Each row has a name. Each piece below is followed by the name of the row it came from, unless a question asks for something else. Each question is about the rows just above it. Places in a row count from 1.

Columns, left to right: A D B G C Z
gonev: [161 171 122 130 128 154]
Gizut: [ 90  70 103 151 135 152]
zamor: [135 116 104 138 136 149]
zedus: [136 113 200 140 122 137]
Vek: [ 75 206 137 112 132  76]
tav: [147  97 118 121 127 152]
Zim: [156 121 140 140 131 140]
Lok: [132 119 181 132 109 197]
Mave: [161 171 122 125 138 187]
Count the entries of [147  97 118 121 127]:
5
Which column holds this, read top down? [171  70 116 113 206  97 121 119]
D
Every place of [140] in Zim:
3 4 6
Which column holds [152 149 137  76 152 140] top down?
Z
The row with [171 122 130 128] is
gonev

Columns, left to right: H U X R F W
tukaz: [ 81 140 122 165  86 123]
zamor: [ 81 140 122 122  86 123]
duzak: [ 81 140 122 122  81 130]
How many entries does [ 81 140 122] have?
3
Which column holds [123 130] top down?
W
Count the entries of [81]:
1
At which places does duzak hold [81]?
1 5

Columns, left to right: L J V M S Y N
Lok: [121 161 188 107  91 170 136]
Gizut: [155  82  91 117  93  78 130]
gonev: [130 102  84 113  55  81 139]
tukaz: [158 131 106 169 146 124 114]
Zim: [130 171 161 146 120 169 124]
duzak: [130 129  79 147  80 100 131]
zedus: [137 164 204 122 131 186 125]
zamor: [174 107 133 145 160 123 113]
tav: [143 139  95 166 118 120 120]
Vek: [164 138 140 163 166 147 110]
Count the entries of [121 161 188 107]:
4
Which column holds [133  95 140] top down?
V

Columns, left to right: Bever sagaz kareb fum Fimeb seg
Rudo: [127  93 127  98 125 119]
duzak: [154 145 126 158 108 174]
Mave: [ 99 131 130 148 125 126]
zamor: [134 124 128 105 143 104]
zedus: [106 116 129 119 130 112]
tav: [143 111 127 108 128 128]
Gizut: [ 94 131 130 173 106 154]
Zim: [108 105 129 117 121 122]
gonev: [140 169 129 155 148 123]
Lok: [170  94 124  61 140 108]
Which column holds [127 126 130 128] top down?
kareb
Which column holds [104 112 128 154 122 123] top down?
seg
which: [106 116 129 119 130]
zedus

Columns, left to right: Q K E T
Lok: [131 120 141 181]
tav: [119 112 113 153]
zedus: [123 129 144 120]
tukaz: [119 112 113 173]
Rudo: [101 116 129 160]
Vek: [117 117 117 117]
Mave: [130 136 101  55]
gonev: [128 127 106 126]
How many entries does [131 120 141] have?
3
Count the entries of [123 129 144]:
3
Which column holds this, read top down? [153 120 173 160 117]
T
Places of [117] in row Vek:
1 2 3 4
Places of [181] in row Lok:
4

Columns, left to right: Bise Reso teb kive Sepu Moz gol
zamor: [102 191 142 109 126 150 136]
tav: [109 149 156 137  99  92 136]
Zim: [128 141 108 132 131 116 142]
Vek: [119 133 133 133 155 141 155]
Rudo: [116 145 100 164 136 100 110]
Mave: [ 91 121 165 159 129 145 124]
gonev: [135 126 103 106 125 117 117]
tukaz: [138  94 115  85 131 160  63]
Gizut: [135 135 103 106 125 117 117]
zedus: [113 105  84 178 175 150 127]
The row with [109 149 156 137] is
tav
Places of [133] in row Vek:
2 3 4
Which column holds this, read top down? [ 92 116 141 100 145 117 160 117 150]
Moz
How many entries does [119 133 133 133 155] have?
5
Which column holds this, read top down? [145 121 126  94]
Reso

Columns, left to right: vezek Ris Gelel zipu rofeb levek
tukaz: [ 92  51 146 142 101  67]
Rudo: [142  66 119  97 110  83]
Zim: [123 128 129 131 125 125]
Vek: [114  91 136 132 116 100]
Mave: [142 100 115 102 116 103]
Gizut: [110 122 140 146 126 124]
zamor: [144 198 123 135 154 185]
Lok: [137 160 141 148 131 130]
gonev: [145 140 112 107 125 131]
tav: [155 178 106 106 137 159]
[ 51  66 128] is in which column, read top down?
Ris
Which column holds [136 115 140 123] top down?
Gelel
Number of entries in [144 198]:
2
Which column holds this, read top down? [142 123 114 142 110 144 137 145]
vezek
Which column holds [154 131 125] top down?
rofeb
which: [137 159]
tav

Columns, left to right: Tolov Rira tugob vudes rafo
zedus: [ 94 100 182 161 167]
duzak: [ 99 104 185 187 117]
tav: [ 91 178  87 186 109]
Zim: [108  71 176 138  85]
zamor: [189 179 101 106 120]
Rudo: [ 99 131 122 138  66]
Mave: [ 85  97 151 159 171]
Lok: [ 93 112 146 205 173]
tukaz: [ 75 103 129 153  70]
Vek: [124 178  73 148 130]
gonev: [184 128 139 109 184]
Gizut: [170 110 168 108 196]
Number of entries in [ 93 112 146]:
3
How many entries does [108  71 176 138] have?
4
Which column holds [ 94  99  91 108 189  99] top down?
Tolov
[171 173] is in which column, read top down?
rafo
How many entries does [ 75 103 129 153] have?
4
How many entries does [184 128 139 109 184] have?
5
Which column holds this, read top down? [ 91 108 189  99  85  93  75 124 184]
Tolov

